(in the rows, 128 means zero)
One turn moves each row of this set onto another row. After a few examples, where does it send each row asked below?
z201: [139 107 157 117 133 170 138 127 117 148 149 117 111 136 159  98 117 120
 141 138 141 102 112 156 125 115]
z783: [143 111 108 143 147 146 142 104 159 110 139 149 118 145 125 126 138  91
 113 159 129 107 111 128 110 151]
z267: [118 130 142 108 182 142 130 117 122 142 133 151 125 109 143 141 114 170
 126  78 143  99 141 120 126 112]
z639: [125 153 116 149 125 122 142 146 151  91 108 127  81 125 120 121 164 125
 145 114 105 140 106 108 136 136]
z327: [132 177 130 101 120 134 117 146  94 108 153 127 128 105 134 134 114 144
 155 143 148 148 137  93 148 141]
z230: [144 146 122 121 167 123 127 153  98 150 137 121 149 143 135 123 115 155
 156 106 113 147 168 115 167 122]
z602: [127 149 107 111 163 120 152 149 112 148 154  90 151 150 155 133 169  91
 129 123 125 145 137 111 135 146]
z507: [142 135 158 120 166 145 125 120 156 127 118 130 150 143 139 104 128 122
 127  83  93 100 137 148 148 115]
z262: [107 135 123 145 120 150 141 117 136 156 130 155  92 165 135 118 118 113
 176 147 123 159 124 112 127 126]
z977: [ 99 152 170 147 139  92 151 138 120 137 134 141 145 131  99 156 142 142
 117 101 123 126 165 114 122 122]
z748: [151 127  93  96 121 123 140 152 172 126 140 136 150 121 139 147 130 116
 146 137 169 131 109 124 121 116]
z876: [108 154  93  93 115 131 161 120 108 132 153 145 163 125 143 114 120 105
 112 126 122  96 140 101 123 137]
z970: [105 122 135 148 143 163 134 125 128 137 102 128  99 122 138 123 165 116
  99 123 116  95 119 150 112 137]
z862: [142 150 146 108 112 102 101 140 150 148 129 112 144 124  98 116 148 120
 160 128  96 123 156 129 135 135]
z502: [134 166 166 131 151 129 125 105 108 157 130 115 115 141 125 152 119 125
 135 118 124 107 182 143 117 136]
z593: [133 114 119 143 159 147 150 134  92 139 101 125 111 120 141 122 107 162
  97 103 134 162 135 129 133 115]
z226: [151 145 151 131 122 135 114 127 133 114 146 119 101  90 118 125 158  96
 150 153 137 113  99 122 115 142]
z893: [122 125 128  85 131 124 164  82 127 112  87 124 145 123 130 126 140 132
 116 144 115 132 119  96 101 122]
z194: [103 134 181 140 152 141 149 110 125 137 168 131 101 147 119 134  97 119
 108 116 122 158 123 117 130 146]
z151: [108 140 160 112 130 144 104 132 137 150 134 106 146 122 140 106 121 150
  96 108 120 141 154 161 108 136]
z980: [155 139 122 125 127 154 159 119  97  97 111 146  95 114 134 125 101 124
 139 132 143 123 102 103 154 111]
z281: [151  92 117 122 165 111 145  85 123 134 121 117 149 142 131 103 166 127
 129 120 126 154 118  98 125 124]
z305: [155 112 108 125 139 111 152 101 114 148 128  88 145 127 138 131 149 107
 114 118 136 180 129 134 119 121]
z580: [125 140 185 124 151 104 159 138 122 126 165 143 152 128 121 146 108 146
 144  96 143 129 141 113 137 101]
z843: [135 131 138 147 181 143 166 137 139 136 124 131  89 120 138 119 119 138
 136 104 115  96  93 100 136 138]
z64: [126 128  99 121 166 123 135 127 109 136 179 128 161 133 150  97 161 109
 114 109 140 133 125  90 132 150]
z762: [104 156 128 140 109 113 133 145 129 136 129 159 135 111 138 142 142 150
 166 126 162 157 142 110  97 102]
z526: [125 142 140 155 123 133 149 138 109 177 149 103  87 125 129 114 100 138
 122 138 128 123 134 126 107 158]
z482: [122 104 100 108 108 130 129 159 131 160 129 135 109  98 118 121 156 129
 159 132 130 102 107 126 133 117]
z456: [118 140 122 128 101 142 146 129  84 130  89 129  88 128 117 126 126 145
 123 161 131 135 136 103 130 137]
z123: [126 110 116 143 162 137 155 108 160 119 145 134 155 140 130 143 128 122
  80 111 120 106 124 151 130 145]
z218: [101 145 116 154 139 159 141 116 146 126 131 162  89 124 146 136 124 114
 143 120 138 170  96 111 116 127]
z367: [ 90 116 143 134 155 138 167 129 134 158 139 147 103 158 114 142 109 131
 117  94 102 137 126 117 155 127]
z335: [137 143 132  99 136 119 102 144 162 116 147 132 149  72 121 123 134 138
 131  90 127 135 111 123 130 120]
z803: [148 127 112  97 102 122 172  79 115 130 117 123 152 120 133 123 104 107
 121 133 124 132 129 126 113 108]
z684: [138 166 141 156 128 112 140 126 137 113 126 165 135 129 131 141 146 115
 189 123 141 131 137 104 120  99]
z778: [133 178 149 123 129 120 105 112 134  83 124 126 111 127 121 150 158 121
 144 107 127 147 160 137 126 122]
z531: [131 142 156 112 133 105 116 122 162 124 147 109 181 146 123 137 144 146
 117 146 149 126 150 122 112 155]
z114: [163 130 157 155 166 140 144 106  92 125 104 119 110 156 129 107 112 132
 125 134 114 143 149 119 141 130]
z610: [141 138 111 125 117 109 116 123 168 119 126 142 145 140 109 130 163 108
 134 165 149 115 137 105 103 153]
z640: [120 127 115  93 116 122 109 131 127 122 141 155 129 131 129 116 132 167
 163  92 141 136 160 128 143  93]
z411: [122 102 151 106 151 138 148 123 150 143 151 100 153 172 139 133 119 146
 115 157 126 125 139 147 121 148]
z422: [124 173  94 124 127 124 129 144 104 114 117 153 127 114 114 141 142 131
 150 118 112 115 144  89 171 135]
z750: [136 130 117 130  88 124 132 146 128 124 166 124  95 128 131  86 113 145
 161 129 139 154 117 120 131 126]
z721: [136 169 131 150 177 126 107 129 101 110 138 128 143 109 129 130 133 145
 111  99 121 158 156 109 141 149]
z769: [143 130 110 116 140 108 146 135 174 127 139 132 185 133 129 153 132 131
 120  97 140 107 135 138 146 119]
z601: [111 174 128  76 142 137 165 129 120 111 133 115 152 130 154 135 136 102
 124 146 118 112 126  93 116 143]
z678: [121  95 101 100 133 150 153 146 154 146 138 120 118 147 142 138 125 126
 125 166 145 135 112 141 106 134]

z721 -> z114
z194 -> z262
z876 -> z64
Now find these:
z750 -> z640
z226 -> z862
z531 -> z411

One turn moves each row of this set onto another row. After a few examples, where does it send each row asked below?
z347: [143 179 135  93 113  98 114  95 179 143  61  71 124  92 167 124  80 125
  83  76 147  93]
z492: [179 144 126  93 155 108 119 122 186 137  85 108 139  83 118 141 149 103
  97 133 144 151]
z351: [105 178 123 100 129 139  80 111 187 126  70 101 105 103 180 157  89  98
  56 113 144 142]
z839: [146 178 149 119 110 139 114  66 169 149  75 110 154 106 184 156  91  93
  42 130 183  93]
z110: [159 179 185 116 150  73 139  94 164 129 102 103 150  78 154 156 144 109
  73 137 122 135]
z564: [174 186 188 113 145  82 138  85 159 139  89 114 158  97 148 138 129 125
  70 142 121 131]
z907: [144 151 130 114 100 132 113  46 171 152  73 106 150 104 175 167  83  86
  51 119 159 108]
z981: [148 154 138 128 117 148 113  71 178 152  73 107 158 100 174 158  90  92
  53 117 169  83]
z130: [148 181 131 106 128  76 117 100 178 139  96 113 177 122 129 147 127  65
 102 146 163 159]
z563: [147 182 136  95 105 127 110 101 163 133  64  69 111  93 187 125  77 129
  84 103 144  97]
z395: [103 184 122 112 128 144  94  96 172 115  76  89 111 105 202 146 110  87
  59 109 140 134]
z844: [134 160 129  90 131  83 119 117 161 149  82  89 175 121 132 139 146  61
 102 135 149 152]
z760: [167 160 137  95 177  98 109 111 174 112  91  99 129  84 127 116 141 114
  86 136 131 153]
z266: [151 194 175  96 152  86 141  91 169 146  98  98 157  82 121 154 140 121
  74 138 119 136]
z116: [118 173 125 104 114 160  81 110 167 136  70  86 111  97 195 152 100  95
  60 126 157 124]
z583: [173 162 126  87 150 116 105 118 174 141  71 107 133  99 117 114 154 110
  93 128 136 161]
z933: [161 185 124  81 122 116 123  89 179 147  87  97 110 110 182 138  77 120
  93  85 162  88]
z737: [152 163 134 111  94 143 117  79 160 154  73  92 147 108 188 159  73 100
  61 129 166  92]
z576: [112 188 129  90 123 137  87  93 174 127  90 113  86 106 191 148 102  88
  86 108 146 116]
z574: [147 196 184 119 131  71 142  84 165 134  92 105 145  98 122 149 131 114
  88 140 123 142]
z941: [154 186 132  90 105 128 123  95 174 136  59  89 110  98 152 115  77 134
  86 102 155  90]
z124: [147 184 186 108 149  72 145 109 167 129  92 103 165 111 149 158 118 103
  76 151 123 143]
z303: [141 165 136 103 116 144 116  64 166 167  91 115 122 111 182 176 106  87
  57 110 166  91]
z278: [178 142 150  95 157 113 124  92 176 126  71  99 136  90 122 132 146 107
  92 142 129 161]
z431: [169 170 134 101 159 108 121 106 184 139  81  92 133  96 118 142 161 108
  79 124 149 174]
z549: [131 185 130  99 119  84 118 111 152 148  97 114 178 135 150 143 136  64
  82 152 140 158]
z106: [155 176 162 107 148  63 157  92 149 140 106  97 166 105 140 146 119 112
  65 141 126 125]
z949: [142 177 117  97 105 121 132 104 176 132  67  82 119 110 161 122  71 126
  91  90 138  92]
z360: [140 169 131 123  86 143 126  62 162 159  83 104 149 105 179 155  87  96
  57 122 175 102]
z966: [104 195 113  94 114 147  96 107 166 126  70  89 105 111 187 138 111  88
  57 118 158 139]
z336: [135 173 123  97 114  70 132 108 159 134 104 107 165 115 144 153 132  62
 103 147 134 153]
z952: [112 182 119 111 117 160  88 110 181 130  78 105 107  99 184 143  98  99
  66 122 164 138]
z830: [170 171 118  77 164 110 120 104 187 133  94  98 152  93 119 139 143 102
  93 139 141 169]
z666: [130 189 138  93 128  79 117  86 165 138 105 108 182 105 130 145 134  67
 102 154 138 145]
z258: [145 194 136 104 110 120 123 101 174 138  72  76 116  90 180 117  84 136
  81  86 159 100]
z657: [125 153 120 103 134  93 110 104 154 144 100 113 166 113 121 145 141  61
  84 157 145 146]

z760 -> z106
z258 -> z360
z666 -> z830
Now find these:
z907 -> z351
z941 -> z839
z431 -> z574
z395 -> z949
z564 -> z549
z124 -> z844
z110 -> z336
z303 -> z576
z116 -> z563

One turn moves each row of this set onto another row. After a few examples, where does it send each row asked below?
z69: [125 130 145 115 114 144 154 193 114 151 127 104 130 114 106  90 116 142
  99 144 109 117 125 129 148]
z32: [126 121 193  94  76 120 103 164 146 123 147 133 136 120  91 110 121  91
  82 153 117 121 108 115 123]
z485: [143 148 146 111 147  97 114 125 203 103 121 108 107 118 110 140 123 141
  95 150 100 121 109 121 190]
z252: [130 137 140 110 153 113 106 119 200  96 135 112 117  98 110 130 120 131
  90 155  90 122 113 131 192]
z525: [132 136 151 118 109 126 155 196 118 154 124  97 127 131 107  94 122 152
  99 145 110 118 124 119 148]
z717: [105 144 151 130 124 125 109  70 117 147  92 112 123  87 117 123 115  89
 104 145  88 127 114 123 159]
z182: [126 122 188  91  78 130 107 166 145 125 140 137 134 110  91 114 116  87
  85 148 123 118 107 121 124]
z376: [125 160 162 136 114  90 120  81 124 155  76 104 106 126 118 138 123 108
 109 139 102 127 107 101 158]
z392: [121 155 152 130 121 118 124  79 119 156  73 115 109 101 118 137 114  96
 110 135 104 124 109 117 158]
z249: [132 126 196  96  73 110 107 168 148 125 141 130 131 130  92 117 122  96
  83 151 123 120 106 108 123]
z476: [115 122 153 122 109 125 140 186 118 142 148  92 141 123 105  76 124 145
  91 157  92 122 127 119 147]
z868: [134 141 146 112 148  97 106 120 202  97 134 106 115 112 109 131 124 138
  91 157  91 123 111 122 191]
z927: [124 129 156 123 106 115 146 191 118 147 137  91 134 137 106  84 125 153
  94 153 101 121 125 111 148]
z984: [100 141 160 140 118 102 100  67 121 140 108 101 128 104 116 115 123  97
  99 155  77 131 113 108 158]
z789: [132 139 135 118  84 134  95  72 126 113 149  99 144 152 104 112 121 162
  96 141  81 127 112 109 169]
z529: [143 146 118 103  93 175 116  80 120 126 120 118 132 123 106 127 106 151
 108 121 104 117 110 133 170]
z207: [156 157 128 107  87 148 122  86 125 131 109 112 122 151 107 139 113 165
 109 116 112 118 107 116 169]
z702: [138 130 193  92  76 115 112 172 147 131 132 134 125 128  92 121 120  96
  88 145 130 117 105 111 124]
z268: [135 127 188  90  79 129 113 169 146 130 130 138 128 115  92 122 115  90
  88 143 130 116 107 119 123]
z396: [143 148 140 106 150 109 119 127 200 105 115 115 104 106 110 143 119 137
  98 145 106 119 110 129 191]
z650: [152 153 137 117  81 123 109  83 129 123 127  99 130 167 105 128 122 172
 104 128  98 124 106 102 168]
z957: [127 136 123 109  93 165  99  70 122 114 143 110 146 124 104 111 112 149
  99 135  85 124 113 128 171]
z370: [113 121 147 117 112 144 143 185 115 145 141 100 140 110 105  79 118 139
  95 153  98 120 127 129 148]
z908: [135 141 136 104 154 121 113 121 198 101 123 116 110  95 110 137 117 130
  96 148  99 119 112 136 191]
z447: [113 150 169 143 113  80 106  73 125 144  98  96 120 126 117 123 129 108
 100 153  86 131 108  94 159]

z868 -> z396
z525 -> z370
z392 -> z984
Now find these:
z268 -> z32
z650 -> z529

